128 stands for zero in the data rows.
Each row of this table is followed by its label. One hidden rule gives the labels. It looks at one to three of the table's principal directions, none of them among the few with the most spread.
{149, 111, 148, 104, 182, 115, 015, 055, 115, 144, 092, 083, 123, 160, 090, 201, 118, 136, 132, 173, 160, 143, 030, 114, 127, 127, 152, 140, 116, 097, 125, 103} 5
{134, 121, 140, 120, 126, 133, 104, 163, 126, 115, 096, 113, 128, 159, 163, 104, 163, 118, 121, 123, 115, 085, 113, 146, 137, 180, 141, 138, 149, 131, 102, 132} 4
{126, 145, 144, 095, 162, 123, 072, 099, 116, 151, 099, 109, 114, 139, 145, 147, 128, 139, 129, 157, 140, 123, 083, 149, 135, 147, 138, 137, 131, 122, 132, 129} 0
{125, 145, 140, 110, 149, 140, 090, 121, 110, 128, 096, 118, 115, 147, 145, 124, 155, 114, 119, 137, 145, 122, 096, 138, 140, 166, 131, 149, 140, 125, 116, 136} 4
{136, 124, 142, 124, 189, 144, 047, 137, 118, 107, 106, 105, 135, 143, 123, 150, 182, 098, 124, 144, 134, 120, 062, 133, 142, 148, 137, 155, 141, 125, 104, 120} 0
{149, 128, 132, 126, 091, 118, 147, 095, 139, 141, 121, 127, 130, 123, 102, 126, 096, 149, 123, 129, 147, 137, 138, 107, 117, 111, 139, 099, 106, 124, 132, 125} 4
{170, 118, 126, 147, 124, 113, 124, 093, 157, 131, 143, 118, 143, 117, 063, 156, 081, 142, 138, 138, 126, 138, 111, 102, 125, 056, 136, 106, 106, 128, 144, 097} 0
{079, 141, 106, 095, 185, 134, 088, 090, 097, 116, 145, 130, 101, 111, 095, 224, 096, 114, 148, 172, 153, 174, 084, 128, 126, 096, 125, 153, 133, 096, 148, 122} 1
{154, 121, 116, 150, 102, 128, 155, 163, 151, 102, 132, 128, 134, 145, 113, 112, 108, 116, 136, 112, 096, 090, 138, 129, 142, 106, 129, 129, 144, 139, 125, 109} 4
{081, 123, 131, 115, 168, 125, 116, 102, 111, 150, 162, 141, 127, 078, 131, 165, 147, 147, 129, 142, 151, 185, 137, 122, 102, 121, 119, 119, 103, 115, 144, 144} 5
{098, 166, 139, 070, 168, 116, 082, 043, 085, 196, 102, 124, 106, 117, 163, 157, 107, 153, 126, 179, 175, 185, 097, 148, 117, 150, 131, 130, 110, 114, 150, 160} 4
{136, 151, 127, 107, 105, 123, 147, 062, 113, 150, 114, 139, 127, 100, 096, 137, 086, 147, 123, 151, 174, 185, 136, 106, 105, 102, 142, 099, 098, 118, 135, 141} 4
{125, 149, 124, 126, 165, 138, 115, 124, 121, 123, 135, 134, 127, 110, 119, 138, 132, 115, 135, 142, 126, 143, 111, 139, 136, 103, 121, 141, 135, 134, 137, 125} 4
{117, 121, 120, 131, 131, 127, 136, 131, 126, 123, 143, 133, 129, 119, 122, 140, 122, 127, 133, 129, 124, 138, 136, 125, 122, 117, 125, 128, 127, 124, 132, 127} 5
{119, 146, 117, 140, 099, 124, 204, 112, 128, 146, 161, 164, 131, 082, 121, 100, 098, 151, 132, 115, 130, 171, 193, 123, 110, 088, 111, 106, 110, 139, 156, 140} 4
{133, 146, 142, 108, 066, 100, 176, 069, 132, 203, 114, 134, 118, 125, 164, 086, 080, 183, 116, 125, 152, 143, 177, 127, 112, 146, 126, 089, 094, 133, 153, 154} 0
{135, 138, 130, 122, 133, 135, 118, 132, 129, 118, 117, 124, 128, 127, 123, 127, 136, 118, 125, 133, 133, 121, 114, 129, 134, 130, 135, 128, 132, 130, 119, 128} 4
{147, 121, 114, 109, 164, 123, 060, 125, 126, 107, 104, 097, 128, 165, 105, 189, 096, 100, 145, 171, 116, 104, 052, 138, 146, 109, 152, 147, 150, 115, 116, 107} 4
{125, 135, 150, 125, 183, 155, 072, 118, 110, 095, 114, 125, 130, 102, 091, 147, 191, 113, 119, 137, 159, 155, 085, 116, 122, 131, 138, 141, 127, 119, 110, 118} 4
{153, 113, 137, 151, 098, 132, 143, 136, 146, 109, 125, 126, 137, 132, 099, 110, 139, 130, 119, 104, 131, 114, 138, 104, 126, 125, 133, 116, 121, 129, 117, 113} 1
{150, 124, 135, 144, 111, 132, 138, 141, 146, 114, 126, 126, 137, 127, 111, 110, 137, 126, 122, 113, 125, 111, 133, 117, 131, 121, 132, 117, 125, 136, 119, 119} 4
{182, 086, 128, 180, 083, 113, 164, 157, 176, 104, 148, 123, 157, 137, 082, 105, 108, 142, 135, 094, 086, 090, 153, 105, 125, 081, 134, 103, 122, 140, 127, 090} 5
{143, 119, 136, 128, 138, 137, 095, 164, 131, 098, 102, 111, 132, 156, 136, 120, 160, 108, 126, 127, 113, 087, 098, 140, 141, 155, 143, 142, 151, 130, 101, 118} 0
{152, 133, 138, 152, 043, 122, 217, 186, 155, 156, 117, 143, 141, 149, 209, 001, 147, 142, 107, 071, 092, 070, 214, 148, 137, 184, 115, 107, 134, 170, 118, 157} 0
{155, 082, 103, 150, 098, 108, 144, 156, 137, 117, 134, 120, 159, 159, 127, 129, 096, 116, 139, 128, 092, 114, 139, 120, 120, 114, 144, 118, 134, 129, 111, 125} 5
{141, 115, 125, 143, 134, 127, 123, 126, 131, 125, 136, 127, 144, 126, 113, 131, 132, 121, 128, 127, 126, 140, 124, 115, 123, 113, 129, 127, 122, 130, 123, 124} 0
{176, 130, 114, 133, 117, 109, 138, 103, 136, 137, 120, 123, 146, 135, 098, 130, 062, 135, 146, 152, 105, 133, 118, 132, 126, 069, 145, 114, 128, 136, 140, 112} 1
{109, 136, 155, 120, 108, 135, 134, 123, 133, 143, 120, 129, 111, 121, 150, 104, 167, 148, 106, 103, 158, 119, 147, 120, 126, 177, 119, 118, 113, 126, 125, 140} 2
{120, 107, 109, 140, 099, 112, 166, 120, 138, 131, 160, 136, 129, 122, 107, 151, 081, 143, 139, 122, 120, 140, 158, 111, 116, 095, 123, 113, 116, 118, 146, 120} 3
{112, 108, 137, 117, 174, 134, 056, 133, 116, 110, 116, 103, 118, 155, 129, 173, 162, 114, 129, 140, 132, 113, 073, 131, 136, 159, 134, 157, 142, 108, 113, 115} 3
{123, 130, 131, 121, 111, 117, 144, 092, 139, 155, 144, 131, 126, 103, 111, 144, 104, 152, 123, 131, 153, 152, 142, 108, 116, 109, 125, 100, 097, 123, 143, 133} 5
{147, 125, 141, 147, 125, 148, 120, 197, 137, 094, 102, 120, 134, 163, 161, 071, 191, 098, 116, 097, 099, 066, 124, 147, 153, 179, 127, 152, 161, 148, 096, 125} 4
{098, 142, 102, 097, 126, 110, 148, 049, 100, 160, 148, 144, 113, 096, 096, 192, 042, 153, 145, 170, 162, 206, 137, 115, 100, 076, 130, 112, 103, 101, 163, 138} 4
{144, 139, 133, 132, 129, 138, 127, 129, 129, 113, 116, 129, 132, 123, 111, 116, 136, 120, 125, 127, 132, 127, 120, 125, 131, 120, 134, 128, 131, 133, 121, 123} 4
{081, 131, 105, 157, 127, 141, 201, 165, 123, 103, 188, 171, 116, 091, 125, 119, 131, 125, 141, 094, 102, 150, 195, 133, 123, 099, 090, 145, 140, 133, 156, 125} 2
{139, 107, 129, 147, 177, 145, 077, 184, 131, 081, 125, 113, 144, 148, 125, 137, 180, 088, 134, 126, 096, 094, 085, 140, 145, 135, 133, 160, 159, 134, 102, 109} 0
{125, 143, 156, 117, 136, 129, 127, 102, 111, 159, 111, 136, 129, 102, 155, 088, 162, 157, 115, 127, 147, 156, 144, 138, 110, 154, 129, 115, 113, 135, 131, 147} 0
{144, 154, 127, 109, 142, 115, 128, 065, 121, 166, 129, 134, 137, 089, 106, 141, 083, 151, 135, 165, 148, 179, 121, 127, 113, 075, 137, 102, 101, 132, 151, 136} 1
{132, 114, 147, 122, 170, 134, 057, 133, 129, 123, 111, 102, 133, 142, 133, 148, 177, 117, 119, 137, 137, 112, 076, 127, 136, 158, 138, 139, 129, 123, 108, 122} 5
{129, 125, 132, 137, 112, 123, 149, 108, 130, 150, 139, 136, 135, 116, 127, 115, 126, 141, 120, 118, 141, 152, 151, 113, 118, 124, 120, 115, 108, 130, 135, 137} 5
{115, 130, 120, 147, 138, 144, 145, 158, 126, 098, 145, 142, 122, 125, 120, 122, 145, 111, 134, 109, 111, 124, 140, 133, 136, 120, 111, 151, 147, 131, 132, 117} 0
{167, 115, 140, 142, 048, 114, 168, 107, 170, 139, 121, 120, 133, 135, 094, 108, 095, 156, 112, 102, 147, 104, 154, 088, 123, 120, 138, 082, 096, 128, 125, 117} 1
{091, 160, 142, 082, 175, 144, 071, 034, 085, 135, 112, 129, 098, 087, 076, 201, 132, 137, 120, 170, 215, 211, 078, 101, 108, 122, 136, 130, 100, 089, 137, 133} 1
{116, 130, 121, 142, 149, 132, 137, 134, 127, 128, 156, 140, 133, 107, 124, 132, 137, 121, 133, 124, 121, 147, 138, 127, 128, 107, 111, 135, 126, 134, 139, 129} 0
{139, 125, 127, 115, 164, 127, 068, 114, 125, 118, 110, 104, 125, 150, 107, 173, 119, 113, 136, 156, 131, 119, 067, 130, 140, 119, 141, 144, 138, 116, 122, 111} 4
{080, 153, 101, 105, 165, 125, 155, 128, 095, 158, 162, 160, 133, 080, 175, 134, 116, 125, 142, 158, 120, 185, 159, 161, 113, 110, 115, 129, 129, 138, 149, 170} 1
{102, 117, 118, 133, 103, 122, 165, 127, 129, 129, 153, 141, 117, 120, 126, 138, 110, 142, 131, 114, 129, 139, 163, 117, 117, 124, 116, 123, 121, 118, 141, 129} 2
{068, 127, 098, 103, 089, 103, 190, 069, 097, 173, 161, 155, 102, 110, 138, 167, 048, 165, 139, 141, 154, 196, 186, 117, 095, 117, 113, 114, 103, 100, 167, 154} 2
{126, 147, 118, 162, 118, 151, 202, 176, 140, 089, 164, 167, 135, 080, 108, 083, 146, 118, 132, 094, 102, 132, 186, 132, 129, 086, 109, 126, 139, 152, 138, 121} 4
{179, 116, 125, 128, 163, 128, 062, 157, 138, 095, 095, 096, 154, 162, 112, 144, 132, 093, 139, 159, 098, 085, 057, 143, 147, 113, 162, 138, 155, 136, 096, 108} 1
{147, 117, 127, 139, 139, 137, 107, 146, 133, 097, 120, 120, 138, 137, 104, 135, 141, 108, 130, 129, 120, 115, 104, 122, 134, 119, 139, 135, 139, 127, 111, 113} 4
{126, 133, 126, 154, 121, 136, 174, 162, 139, 118, 155, 150, 138, 101, 134, 089, 149, 127, 127, 100, 107, 128, 171, 132, 127, 113, 111, 124, 130, 148, 135, 130} 0
{108, 149, 148, 101, 118, 126, 126, 099, 117, 163, 109, 128, 107, 125, 161, 112, 136, 154, 115, 128, 157, 133, 137, 136, 125, 170, 124, 122, 117, 124, 135, 146} 1
{111, 133, 135, 132, 125, 117, 153, 079, 131, 169, 160, 142, 122, 091, 116, 135, 111, 164, 125, 120, 152, 174, 158, 110, 111, 103, 107, 110, 093, 125, 163, 132} 5
{137, 088, 106, 107, 193, 121, 025, 174, 100, 097, 093, 087, 150, 197, 163, 182, 139, 074, 149, 181, 085, 092, 038, 163, 142, 159, 165, 169, 176, 116, 083, 127} 5
{117, 109, 143, 119, 075, 107, 149, 099, 134, 156, 121, 122, 111, 141, 139, 124, 107, 176, 120, 112, 145, 121, 159, 114, 109, 161, 132, 103, 107, 111, 137, 129} 2
{161, 150, 158, 147, 118, 148, 138, 166, 144, 117, 099, 130, 135, 133, 153, 042, 188, 123, 110, 094, 113, 084, 139, 146, 147, 160, 124, 132, 143, 160, 112, 127} 4
{122, 119, 125, 166, 146, 174, 121, 255, 130, 042, 120, 130, 128, 174, 163, 077, 230, 053, 120, 077, 080, 049, 123, 151, 171, 191, 110, 192, 193, 148, 082, 119} 1
{092, 146, 155, 126, 168, 153, 117, 156, 112, 131, 129, 143, 123, 098, 178, 084, 223, 126, 109, 107, 137, 134, 143, 148, 128, 183, 109, 144, 133, 142, 120, 151} 5
{125, 141, 113, 121, 147, 152, 115, 204, 122, 070, 108, 126, 124, 151, 150, 119, 155, 079, 136, 132, 093, 074, 105, 163, 155, 149, 138, 160, 179, 138, 099, 125} 4
{143, 103, 108, 144, 139, 122, 114, 138, 132, 104, 141, 120, 142, 142, 095, 164, 103, 109, 144, 139, 107, 128, 107, 118, 129, 091, 136, 136, 136, 121, 124, 109} 4
{162, 091, 116, 147, 141, 123, 096, 166, 130, 091, 113, 108, 150, 173, 119, 135, 125, 103, 144, 136, 083, 095, 095, 138, 135, 120, 148, 147, 158, 128, 105, 105} 0
{114, 118, 111, 112, 148, 120, 106, 126, 109, 125, 125, 122, 125, 144, 135, 163, 104, 120, 143, 154, 117, 135, 107, 141, 125, 126, 137, 142, 143, 115, 128, 128} 4
{096, 159, 139, 095, 151, 150, 097, 132, 089, 125, 088, 128, 100, 148, 176, 113, 171, 109, 117, 135, 150, 125, 108, 155, 140, 199, 125, 163, 153, 122, 112, 151} 1
{132, 143, 131, 117, 162, 127, 102, 098, 120, 146, 128, 126, 134, 108, 119, 145, 126, 128, 130, 152, 142, 157, 105, 129, 125, 106, 130, 126, 117, 130, 136, 132} 1
{145, 115, 121, 136, 128, 113, 122, 135, 139, 139, 130, 117, 136, 153, 139, 128, 105, 128, 138, 132, 100, 107, 120, 139, 137, 119, 128, 133, 136, 134, 134, 120} 0
{158, 094, 113, 156, 133, 141, 119, 240, 142, 054, 116, 117, 159, 166, 145, 100, 170, 077, 138, 115, 058, 053, 115, 153, 146, 143, 151, 148, 181, 146, 079, 113} 4
{130, 114, 124, 145, 107, 127, 153, 165, 128, 120, 127, 133, 132, 152, 158, 092, 139, 125, 129, 105, 099, 103, 155, 140, 131, 153, 122, 138, 145, 137, 121, 130} 5
{118, 122, 126, 136, 125, 127, 140, 121, 126, 130, 142, 135, 125, 120, 120, 133, 124, 134, 129, 121, 131, 142, 141, 120, 122, 121, 120, 129, 122, 124, 137, 126} 5
{152, 113, 122, 116, 142, 124, 068, 121, 123, 111, 094, 097, 128, 179, 112, 167, 108, 105, 135, 155, 125, 104, 065, 128, 141, 135, 151, 146, 145, 113, 108, 112} 1
{118, 090, 114, 164, 126, 133, 149, 166, 141, 089, 171, 138, 142, 115, 096, 146, 145, 115, 133, 102, 109, 131, 150, 104, 119, 104, 118, 129, 128, 122, 123, 111} 3
{108, 148, 101, 130, 093, 129, 206, 106, 120, 117, 159, 165, 115, 087, 087, 138, 068, 140, 141, 126, 137, 174, 180, 115, 111, 071, 118, 114, 120, 121, 156, 127} 1
{164, 054, 110, 162, 122, 110, 083, 183, 162, 084, 131, 085, 144, 211, 106, 174, 107, 100, 146, 120, 069, 048, 081, 118, 151, 123, 141, 151, 157, 116, 105, 081} 3
Which label does each new row get?
{204, 119, 121, 212, 104, 149, 191, 230, 189, 057, 155, 142, 172, 121, 084, 048, 157, 090, 134, 070, 052, 061, 162, 126, 157, 061, 117, 128, 155, 180, 114, 087} -> 1
{135, 134, 150, 133, 172, 150, 075, 179, 146, 098, 114, 109, 126, 140, 142, 117, 197, 103, 122, 118, 110, 069, 085, 148, 158, 156, 127, 152, 153, 142, 108, 112} -> 0
{104, 105, 130, 116, 162, 119, 070, 107, 114, 143, 128, 106, 115, 157, 138, 180, 133, 127, 131, 143, 138, 134, 089, 125, 129, 154, 125, 150, 127, 105, 130, 125} -> 3
{070, 144, 116, 157, 097, 149, 235, 156, 126, 120, 193, 186, 115, 065, 135, 088, 153, 136, 120, 074, 135, 169, 231, 115, 114, 120, 080, 125, 116, 138, 154, 148} -> 2
{068, 150, 108, 162, 118, 143, 248, 152, 123, 125, 213, 198, 122, 038, 129, 091, 139, 144, 134, 083, 117, 191, 243, 127, 105, 081, 076, 122, 116, 145, 173, 145} -> 0
{112, 129, 135, 121, 142, 134, 110, 141, 118, 128, 120, 124, 121, 137, 155, 123, 157, 122, 123, 125, 130, 118, 121, 138, 133, 162, 124, 142, 137, 127, 121, 136} -> 5
{106, 096, 124, 128, 157, 132, 089, 147, 122, 101, 140, 118, 132, 129, 117, 174, 157, 114, 130, 134, 130, 131, 103, 117, 121, 138, 136, 137, 131, 109, 111, 121} -> 3
{153, 099, 134, 155, 143, 140, 095, 186, 145, 084, 120, 110, 146, 156, 122, 118, 177, 098, 126, 110, 098, 079, 101, 128, 144, 143, 136, 145, 151, 136, 098, 107} -> 5
{109, 088, 122, 136, 220, 151, 025, 180, 122, 055, 140, 101, 135, 143, 093, 214, 193, 073, 140, 146, 113, 108, 042, 124, 143, 129, 137, 174, 159, 106, 096, 096} -> 3
{149, 106, 117, 107, 158, 138, 048, 228, 100, 071, 049, 089, 138, 230, 206, 108, 173, 063, 137, 154, 065, 031, 057, 192, 161, 218, 170, 182, 212, 134, 058, 132} -> 4
{175, 133, 114, 163, 147, 133, 136, 162, 144, 101, 136, 131, 150, 136, 107, 103, 115, 102, 147, 125, 074, 105, 119, 147, 149, 072, 124, 146, 155, 155, 132, 102} -> 1
{131, 133, 134, 133, 152, 134, 115, 111, 128, 121, 137, 131, 131, 102, 096, 143, 137, 131, 130, 133, 138, 151, 116, 119, 123, 100, 127, 126, 119, 126, 135, 117} -> 0
{095, 208, 144, 081, 110, 124, 174, 023, 110, 222, 131, 158, 097, 062, 150, 108, 093, 175, 108, 144, 208, 209, 169, 123, 114, 125, 103, 093, 074, 133, 176, 177} -> 4
{112, 114, 141, 092, 167, 136, 028, 120, 109, 111, 085, 089, 109, 174, 132, 188, 159, 106, 121, 156, 158, 105, 045, 126, 140, 189, 150, 155, 141, 096, 097, 123} -> 2
{133, 134, 128, 105, 157, 123, 077, 107, 104, 153, 096, 110, 129, 158, 159, 138, 128, 113, 128, 159, 137, 135, 085, 144, 134, 157, 138, 146, 135, 125, 118, 144} -> 0
{134, 124, 112, 139, 133, 129, 128, 136, 138, 106, 142, 126, 126, 135, 096, 157, 102, 112, 140, 132, 115, 119, 114, 122, 139, 093, 125, 138, 137, 124, 134, 108} -> 4
{144, 098, 149, 094, 174, 116, 000, 066, 123, 136, 082, 065, 117, 183, 091, 227, 122, 126, 125, 175, 170, 117, 008, 104, 136, 153, 160, 141, 117, 086, 109, 101} -> 2
{128, 130, 145, 120, 132, 148, 098, 165, 129, 101, 098, 116, 126, 141, 146, 109, 190, 106, 110, 118, 139, 093, 107, 131, 140, 182, 140, 134, 141, 130, 092, 135} -> 1
{065, 114, 114, 117, 080, 083, 209, 008, 124, 211, 208, 161, 105, 058, 089, 196, 022, 220, 138, 131, 181, 240, 211, 077, 069, 063, 100, 071, 049, 090, 207, 138} -> 3
{145, 130, 124, 162, 057, 108, 235, 126, 160, 165, 166, 159, 140, 098, 135, 062, 087, 170, 127, 088, 107, 134, 222, 120, 114, 091, 106, 088, 101, 154, 161, 134} -> 0
{077, 142, 134, 117, 089, 117, 208, 106, 112, 178, 156, 166, 112, 082, 177, 086, 123, 182, 120, 106, 144, 172, 220, 135, 096, 151, 105, 101, 102, 131, 160, 164} -> 5
{181, 129, 123, 138, 153, 129, 088, 157, 134, 117, 097, 106, 154, 170, 141, 106, 131, 091, 135, 145, 090, 089, 080, 153, 154, 122, 143, 149, 157, 151, 106, 120} -> 1
{120, 073, 108, 115, 121, 103, 073, 120, 130, 115, 120, 087, 113, 200, 110, 219, 072, 124, 146, 151, 117, 093, 075, 115, 133, 140, 147, 145, 141, 086, 121, 100} -> 2
{092, 149, 130, 102, 090, 095, 191, 012, 130, 206, 174, 155, 106, 051, 092, 167, 041, 212, 130, 143, 188, 219, 187, 094, 084, 067, 113, 066, 056, 107, 194, 140} -> 5
{133, 143, 131, 139, 119, 136, 156, 131, 138, 120, 138, 141, 128, 105, 112, 110, 131, 131, 125, 115, 130, 132, 148, 123, 129, 108, 121, 120, 124, 137, 135, 124} -> 4
{170, 107, 104, 136, 122, 120, 112, 156, 137, 095, 111, 110, 149, 167, 107, 145, 091, 099, 145, 148, 091, 095, 096, 133, 139, 101, 154, 133, 153, 129, 107, 110} -> 4
{105, 124, 103, 136, 111, 135, 169, 175, 128, 096, 149, 144, 120, 133, 137, 129, 117, 111, 138, 114, 102, 109, 158, 138, 134, 126, 119, 140, 152, 128, 128, 127} -> 1
{108, 130, 128, 150, 102, 126, 194, 128, 152, 135, 180, 155, 125, 077, 109, 118, 121, 157, 127, 097, 130, 146, 190, 110, 115, 092, 103, 102, 102, 134, 158, 124} -> 5
